rotation ticks, each row followed by its count of ticks:
The counts run from 0 to 251.
[145 122  91 132 110 123 161 128 106 110 135 148 141 157 196 186 139 105
 116 105 159 119 111 102 164 132  95 178 122 136 100 128 150 162 144 145]
37
[ 78 145  98 133 151  80 111 108 176 126  65 125 154  72 141 161 140 114
 142 116 111 119 102 117  86 123 130 147 138 116 124 139  87 137 125 100]
165
[ 94 142 100 109 119  76 116 128 200 110 129 128  89 105 162 161 131  96
 129 111 135  96 145 120 112  93 102 132 105  96 105 104  83 140 141 115]
154
[ 89 148 123 153 110 125 115 125 133 108  73 117 166 106 188 151 150  92
 157 113 105 138 123 115  78 104  92 177 135 125 171 137 105 152 129  91]
98
[ 94 148  96 133 152  77 114 114 166 113  72 132 179  70 133 162 133 106
 141 114 106 120  95 127 104 124 119 119 153 107 109 130 107 126 128 102]
251
[128 125 104 146 111 115 166 107 107 126  80 144 174 130 182 182 134 129
 143 110 129 134  89  96 120 155  99 196 131 142 133 138 124 156 124 130]
110
[ 95 141  95 123 131  48 117 133 198  99 106 124 102 103 179 141 135 121
 136 130 127 116 128 120 110  92 125 140 116 100 118 125  78 130 142 100]
151
[130 125 102 140 120 151 146 111  99 123 103 139 182 123 166 208 150  89
 130 110 134 137  94 107 132 148  97 177 134 143 115 120 139 165 140 142]
21
[ 99 178 115 137  94 121 141 133 132 104  86 119 151 118 181 146 108  83
 160 105  96 106 141 114  78  96  93 153 120 130 148 107 131 144 118 106]
187
[141 100  99 155 123  78 145 116 116  96 102 140 152 129 210 140 148 152
 131 136 161 132  94 105 162 136 114 178 142 142 122 152 126 147 147 121]
42
[123 118  84 153 119  74 125 134 139  87 114 143 130 137 221 120 161 138
 149 148 147 134 130 117 150 110 102 171 133 137 132 145 121 144 143 102]
46
[123 131  86 116 105  81 157 134 171 116 147 146  87 146 182 173 131 117
 113 104 151  93 131 105 150 114 118 165  97 115  88 107 109 152 149 128]
139
[ 98 152  87 108 151  99 138 110 169 129 102 147 160  84 114 206 128  97
 119 105 118 102  87 123 130 140 124 112 139 101  69 110 110 127 141 124]
247
[ 70 141 111 145 133  93  91 121 179 109  95 126 140 100 162 155 174  89
 146 132 126 127 134 129  97 107 112 158 128 113 144 131  68 143 137 106]
81
[ 90 129 109 139 152  79  95 108 172 120  86 136 155  91 154 169 160 119
 128 127 138 140  81 120 120 129 127 156 143 114 120 151  73 138 143 115]
77
[ 85 137 102 131 148  75 107 106 182 130  73 143 162  78 135 171 133 123
 133 108 117 123  86 114 100 132 130 148 137 111 110 138  75 130 132 106]
164
[127 105  92 120 132  91 148 118 155 117 155 158 117 142 173 189 154 135
 109 119 164 119 102 100 178 131 118 159 119 120  86 131 108 143 158 142]
55
[130 154  90 130  87  99 166 142 124  87 103 129 118 134 205 118 103 109
 157 107 121  92 150 114 118 102  90 149 107 134 121  95 151 153 131  98]
205
[132 122  77 110 139  63 165 110 167 113 121 151 128 106 140 176 113 136
 117 112 136  94  90 101 160 148 132 130 131 109  68 119 115 124 140 125]
230
[129 122  93 151 120  75 123 132 144  83 124 135 114 142 219 117 164 119
 142 142 154 121 145 113 149  99  99 163 124 131 124 136 116 138 140  97]
47
[ 96 125  99 136 132  71  95 133 194 104 132 133 108 117 183 136 170 103
 137 141 151 114 147 126 131  96 115 144 111 116 112 132  87 134 136 111]
65
[ 94 134  95 130 119 100 100 139 190 106 144 142 101 132 170 171 162  84
 117 122 151 110 139 126 131  94 107 148  95 103  99 114  75 143 158 139]
68
[126 131 111 153 110  97 145 117 109 113  68 142 166 110 200 150 134 134
 156 124 124 128 104 101 117 131 107 199 146 144 162 148 128 151 127  97]
113
[122 122  80 133 111  98 132 141 147  99 162 140 101 153 197 161 149 107
 125 125 169 108 141 117 162 104  99 156 105 117 100 121 122 146 156 128]
51
[129 139  81 123 111  48 143 148 158  82 108 136 104 120 199 110 123 129
 145 132 130  88 147 114 133 101 117 132 122 119 101 110 128 124 143  83]
221
[107 141  85 128 145  37 122 113 184  93  95 145 137  81 160 131 134 135
 132 130 127 109 104 120 134 108 129 118 143 116  94 131  99 121 135  86]
235
[134 138  92 134 112 110 178 109 105 120  72 142 167 114 172 185 106 134
 143 105 105 112  93  91 122 153 113 175 142 141 114 124 152 155 130 117]
196
[ 96 138 106 154 150 127 102 114 131 114  85 132 213  99 151 170 160 100
 134 125 127 150  91 121 107 136 101 158 156 130 138 145 113 142 133 111]
8
[ 93 161 108 134  87 149 147 130 133 115 112 124 139 144 176 178 137  70
 140  95 116 105 143 108  86 100  74 174 107 133 135 106 129 164 136 123]
103
[115 137  94 138 100  66 143 144 160  92 132 132  85 139 213 125 130 123
 144 126 142  92 144 102 136  91 110 158  98 118 110 119 111 148 144 101]
135
[112 121  87 120 146  45 135 110 181 116  93 144 133  96 163 163 136 156
 128 123 146 123  93 103 147 135 142 160 130 115 102 142  92 130 145 111]
146
[ 97 131  95 111 137  84 143 102 189 132 125 138 128 100 129 203 133 106
 108 101 126 104  89  99 117 135 113 147 116 107  87 109  85 143 150 143]
159
[126 111  85 115 131  71 159 113 175 127 129 149 111 120 159 184 122 141
 107 107 154 114 101  94 170 141 121 160 114 117  83 128 109 142 149 136]
142
[116 110  86 138 154  53 112 110 175 112 108 149 135 112 175 151 168 142
 128 146 161 137  93 113 156 128 133 156 133 122 107 151  92 137 139 103]
60
[120 129  95 141 115 156 144 120 100 121 113 149 180 137 160 205 147  77
 118 101 136 129 102 103 137 139  84 173 134 139 104 123 146 162 138 143]
20
[ 98 141  89 129 162  82 124 101 161 118  76 141 167  82 124 169 135 110
 127 123 109 114  83 123 110 136 127 117 160 104  93 127 105 122 124 101]
250
[121 124  87 147 104  88 133 141 150  87 140 136 106 153 205 131 156 106
 133 140 166 116 151 112 149 102 105 156 106 125 108 117 116 142 153 114]
49
[ 98 132  99 114 150  85 133 105 190 141  90 142 145  86 127 207 128 117
 119 107 127 121  77 109 115 137 130 151 126 108  94 127  89 133 139 130]
161
[ 98 127 102 118 130 105 120 124 188 125 142 137 108 126 153 203 161  85
 115 111 152 120 124 119 135 112 108 148 105 103  84 113  84 143 165 138]
70
[148 127  86 118 104  81 188 122 113 116 115 147 134 123 173 182  97 128
 131 105 142  94 101  88 160 142 111 149 131 131  84 107 152 150 143 133]
211
